In the rows, 128 means zero.
The rows of T fall into 5 groups, which share some directions, and each row is roughly a mix of its group's hidden directions, except some rows that fit no group.
T:
[[116 141 139 186 122  77 116 150 130 130 163]
 [131 138 120 193  95 138 128 156 103 162 121]
 [136 152 138  93 150 136 163 118 188 100 125]
 [136  87 139 120 110 103 185 160 103 123 105]
 [ 98 112 120 116 172 118  70 136 163 138 132]
 [144 111 104 148  91 140 150 185  90 121 121]
 [103 137 107 102 161 163 142  91 153  85 125]
 [140 132 108 135  87 172 174  99 110 153 117]
 [158  97 130 146  68 112 138 151 107 160 116]
 [110 133 121 167  86 121 182 137  96 128 149]
 [140 132 112 145  79 133 164  75 133 158 135]
 [114 148 131  75 133 136 113  79 167 116 106]
 [170 142 131 142  81 110 178 151 131 147 114]
 [ 96  86 130 127 123 101  66 144 113 147 137]
 [140 125 141 154 115 121  89 142  90 187 107]
 [111 129 102 141  96 144 195 104 116 116 151]
 [114 126 132 182 112  91  91 129 111 171 133]
 [108 131 134 193 101 119 123 155  91 151 142]
 [ 86 159 132 121 165 156 135  99 147  89 151]
 [160 108  96 120  74 151 128 111 116 159  96]
 [ 96 162 100 133 126 157 151  88 171 121 146]
 [140  96 120 138 122 136  72 119 104 176 100]
 [ 98 164 147 133 165 162  79 112 120 147 120]
 [141 110 100 158  71 133 148 127 110 160 160]
 [110 132 141 164 149 119  90 128  72 151 156]
 [ 93 100 149  64 125 113 132 157 147 134 114]
 [ 99 142 112 165  99 144 185 110 103 119 144]
 [109 112 148 135 155 110  58 143 111 154 136]
 [113 174 142 100 149 142 125  84 175 121 118]
 [110 117 120  79 119 147 149  83 139  80 131]
 [ 92 113 115 176 173 115 116 148 112 116 161]
 [ 72 101 118 133 139  99 117 111 124  90 166]
 [125 120 104 136  76 151 176 164 116 109 116]
 [ 84 145 148 128 137 100  88  75 141 135 141]
 [107 136 164 100 163 116 111 141 177  95 145]
 [ 92 117 108 179  98 131 154 118  95 129 161]
 [143  83 122 152  93 102 110 175 103 128 147]
 [124 177 165  96 158 159 143 142 100 131 109]
 [132 117 125 156  80 101 173 167 131 106 144]
 [105 140 116 143 143 133 187  76 113 103 130]
 [137 132 119 183 106 140  95 129  83 163 133]
 [138 134 114 111 125 177 190 112 134  99 113]
 [ 72 138 106 149 111 156 176 111 113 123 139]
 [157 103 134  73  82 141 104 134 148 109 122]
 [153  73 105  99  81 129 131 155 130 145 124]
 [127 150 113  94 167 147 132 116 179  96 102]
 [ 84 102 176 128 142 135  99 114 118 154 164]
 [ 97 111 145 174 120 117 114 186 100 131 137]
 [102 131 141 171 138 111  76 131  87 153 141]
 [153 138 141  94 173 128 125 111 177  89 132]
 [122 155 163 107 186 121  90 106 145 121 117]
 [178 103 137 142  95 115 104 156 100 163 114]
 [146  96 124 112 149 117  73 174 102 124 113]
 [108 152 175 126 136  94 113 179 150 135 106]
 [128 176 172 107 116 155 138 101 149 154 101]
 [141 128 165 138 160  90  68 144 142 137 125]
 [134 169 134 121 160 184 117  99 106 155 117]
 [135 109 139 167  93  91 135 187 119 130 131]
 [135  94 129 134 146 101  80 181  99 123 130]
 [ 93 152 148  98 154 132 129  65 143 119 142]
 [175 122 102 116  93 142 169 121 164 101 130]
 [121 122 161 140 183 102  95 143 137 101 161]
 [116 139 132 139 130 102 154 181 130  67 134]
 [173 107 109 155 100 115  95 127 123 177 115]
 [126 162 156  97 157 130 154 113 168  83 135]
 [149 162 144 104 134 130 185 105 164 103 135]
 [119 141 161 113 171 117  70 140 125 153 104]
 [115 109  80 131  94 164 174 134 118 103 120]
 [129  83 144 113 123  78 161 160 138 104 149]
 [ 81 141 150 105 181 130 118  98 145 104 146]
 [ 74 148 141 119 168 147  81 106 125 133 139]
 [160 163 174 136 122 116  81 158 145 134 114]
 [104 107 125 129 168 113  55 124 132 135 135]
 [104 135 113 170 127 145  98  89 107 178 133]
 [ 95 154 158 118 178 117  92 150 153 146 121]
 [110 112 119  86 122 119 156  93 179 159 114]
 [140  98  94 153  85 135 155 113  94 165 138]
 [ 73 139 141 139 165 138 113 117 142  98 172]
 [ 92 110 108 115 134 162 160  72 113 140 147]
 [153  96 101 146  75 127 116 113 106 168 113]
 [119 161 144  73 135 167 135 108 164 107 128]
 [109 147 142 110 176 140  75  96 102 131 131]
 [138 134 164 146 104 105  87 168 125 171 111]
 [180  95 125 128 108 105 112 184 137 129 121]
 [187 107  96 168 113 123 123 154 108 142 142]
 [125 129  99 153 124 157 109  76  88 163 132]
 [148 165 117  83 129 131 168 129 134  80 148]
 [173  99 118  85 123  97 147 132 141  85 135]
 [133 150 118  86 141 173 176  93 123 115 124]
 [144 130 102 121 105 113 177  76 134 164 120]
 [154 115 101 125  79 161 179 121 117 139 112]
 [127 134 121 138  81 166 183 143 101 127 107]
 [138  95 137 141 100  89 122 190 107 141 117]
 [139 135 122 128  97 113 175  80 175 131 140]
 [105 105 123  72 164 154 168 121 135 122 110]
 [145  83  78 132 120 130 151 100 118 169 114]
 [110 118 148  96 158 121  65 100 147 148 124]
 [132  96 115 129  88 105 166 155 151 113 172]
 [128 111 159 129 149 105  61 161 126 133 149]
 [141 177 112 158 135 119 176 124 129 140  84]
 [ 98  80 174 116 157 103 109 134 129 133 158]
 [106 135 111 128  78 168 179 126 115 118 108]
 [112  80 132 128 101 117 186 126 108 104 150]
 [125 140 144 111 141 118  57 113 139 171 123]
 [155 132 149 159 128 131  93 170  86 162 115]
 [164  80 104 129  98 132 103 133 105 164 103]
 [111 150 162  86 134 161  84 109 156 143 144]
 [137 171 162 127 160 121  73 119 152 149 129]
 [150 103 130 129 105  88 124 193 148 144 117]
 [ 70 122 131 152 150 120 142  77 108 148 141]
 [109 153 120 146 167 165  96  89 116 136 163]
 [ 80 110 119 119 159 134 108 120 112  68 139]
 [103 144 148  78 172 134 124 118 158  89 123]
 [124 168 129 102 127 161 133  69 158 140 109]
 [117  96 141 153 118  96  82 153  87 151 143]
 [188 106 123 127  92 105 146 167 123 131 107]
 [ 94 113 150 184 146  99 113 165 117 133 147]
 [128 133 162 158 112 101  69 164 113 137 136]
 [130 135 144 161 119  93 144 199 122 112 127]
 [107 144  82 159 128 129 186 104 115 113 114]
 [158 171 146 142  99  98 102 139 162  94 142]
 [117 112 104 144  87 101 191 112 121 126 147]
 [156 132 147  74 147 107 143 137 166  90 117]
 [124 173 166 123 144 126  81 146 170 122 142]
 [159 118 139 117 157  89 144 143 163  76 141]
 [142 128 142 104 181 120  66 134 146 133 113]
 [157 166 170 108 145  96 143 156 151 106 107]
 [143 107 155  78  92 117 109 144 151  87 120]
 [161  96 121 154 109  87 150 175 106 115 124]
 [143 165 122  94 134 155 121  83 156 149  90]
 [103 117  92 121 127 160 176  81 110 120 143]
 [142 111 156 101  84 116  71 148 137 144 113]
 [124 114 146 101 147 109  52 135 148 130 126]
 [127  94 125 129  90 106 159 189 127 108 128]
 [122 109 125 166  75 118 112 164  88 138 145]
 [ 97 126 146  65 113 149 125 124 173 145 131]
 [122 112 161 128 145  78  82 171 127 122 133]
 [129 152 142  71 120 154 123  96 174 144 120]
 [157 158 142 120 115 178 160 170 130 100 119]
 [134 130 132 144 104  54 137 111 108 160 132]
 [147  90 119 128 167 115  83 116 127 169  99]
 [163 110 143 111 155  98  70 131 154 150 121]
 [156  93 111  73 105 145 164 120 152 126 115]
 [109 146 118  79 149 154  91  89 154 137 110]
 [111 141  93 134 141 144 170  65 116 133 114]
 [118 101 106 147  91 121 195 137 109 124 144]
 [ 78  84 123 161 119  97 143 155 107 137 142]
 [126 171 122  96 111 148 172 100 162 102 123]
 [122  93 136  87 156  99  71 124 138 116 119]
 [133 137 105 120 103 159 198 109 133 103 130]
 [143 154 127 136 127 130  86  71 125 176 128]
 [127 132  90 108 129 165 181  84 131 140 116]
 [115 139 178 126 168 112  78 107 125 146 145]
 [117 163 138  90 159 152 148  93 154  89 128]
 [176 113 112 162  78 134 108 138  98 146 139]
 [ 64 155 120 143 144 150 106 148 119 100 153]
 [130  98 106 162  91 121 109 151  79 160 122]
 [102 140 133 110 197 122  94 117 143  98 128]
 [131 141 115  88 146 140  81  90 155 152  97]
 [127  84  97 139 143 109  92  93 122 165 155]
 [ 95 120 122 119 128 146 197 128  85 123 138]
 [106 146 137 146 139 151  67  98 106 122 164]
 [122 101 119 134 100 135 178 144  74 116 101]
 [ 77 171 154 166 140 122 111 101 130 140 145]
 [149 125 135 151 166 117  89 186 101 132 136]
 [139 142  97 133 108 164 182  83 110 124 127]
 [152  74  99 108  78 132 143 125 124 136 102]
 [137 114 119 104 178  80 114 129 153  87 124]
 [104 133 145  60 149 145 136 107 163 123 114]
 [172 168 119 142  85 160 154 105 113 132 118]
 [135 109  98 131  89 128 198 118 131 114 142]
 [170  96 118 151 108 110  98 173 108 152 114]
 [101 162 147 155 150 138  80  97 111 163 129]
 [ 74 136 149 128 149 147 162  79 117 139 143]
 [132 142 123 144 154 166 151  62 116 141 152]
 [124 116 121 118 113 157 204 146 127  99 128]
 [ 87 128  99 129 141 168 125  75 143 108 151]
 [131 110 138 160 151  92  67 155 113 136 145]
 [185  88 122 129 113 118 140 168 113 152 106]
 [122 143 123  78 131 109 176  86 154 107 128]
 [110 128 145 140 190 106  73 137 125 134 126]
 [124 200 137 124 138 116 140  99 142 108 163]
 [ 64 149 128 125 157 165 127  95 122 115 143]
 [151 133 117  84 111 127 185 127 156 109  99]
 [147 180 120 103 123 151 172 128 163 100 122]
 [128 144 137 126 149 168 116  68 124 173 116]
 [156 136 105  85 130 159 162  85 143  99 133]
 [158 100  97 102  87 149 149 105 129 163 105]
 [111 177 160 158 119 115  87 148 163 127 125]
 [160 128 102 146 102 102 122 178 101 127  88]
 [145 117 103 101 103 119 196 104 145 111 133]
 [160 129 152 171 118  85 128 173 122 152 111]
 [191 115 104 133  94 134 165 123 116 153 118]
 [122  93  81 108 149 145 169  93 124 111 106]
 [150  96  72 127 109 148 170 101 112 135 130]
 [152  81 138 141 151  85  95 167 115 131 124]
 [ 83 147 130 142 182 122 141 142 129  88 155]
 [117 121 129 189 106 128 122 157  80 151 141]
 [122 119 124  62 128 127 132 114 169  91 105]
 [105 168 111 112 165 147 161 115 146  80 127]
 [170 123 123 161  88 120 148 158 113 171 111]
 [143 140 139  63 140 114 137 119 177 113 108]
 [147 157 112 124 148 160 134  97 112 150  68]
 [ 75 161 129 121 137 163 152  81 109 128 127]
 [136 142 104 153  60 133 174 122 126 134 129]]
One row of each group comes first, with its name. Which group is each row after those in?
[164 125 122  86 115 112 187 123 151 138 103] => (68)
[102 135 148  64 113 152 125 167 121 118 106] => (24)
[127 158 171 133 140 114  65 155 140 111 134] => (91)
[101 114 100 154 103 176 114 105  91 157 134] => (80)
[132 113 103  98  77 153 124 105 141 139  79] => (128)

[114 138 108  97 149 175 146  74 150 139 117] => (68)
[123 168 165  90 150 147 150 160 115  92 123] => (68)
[ 97 158 146  87 146 163 120 110 168 105 146] => (24)
[109 194 147 153 148 148 165 120 126 108 130] => (91)
[155 104 115 157 105 146 108 110 116 188 104] => (128)
[147  99  84 150  74 124 149 146 124 155 141] => (80)
[116 110 135 169 112  90 179 136 144 117 165] => (128)
[148  86 102 113 100 116 114  95 123 173  97] => (91)
[101 140 155 119 176 126  65 120 142 121 133] => (80)
[173 170 161 135 108 109 143 121 154 160 153] => (80)
[175 124 146 128 139 123 145 166 101  73 124] => (24)
[119 152 140  73 172 149 140 121 143  88 128] => (128)
[174 150 132 138 104 122 147 105 151 185 144] => (80)
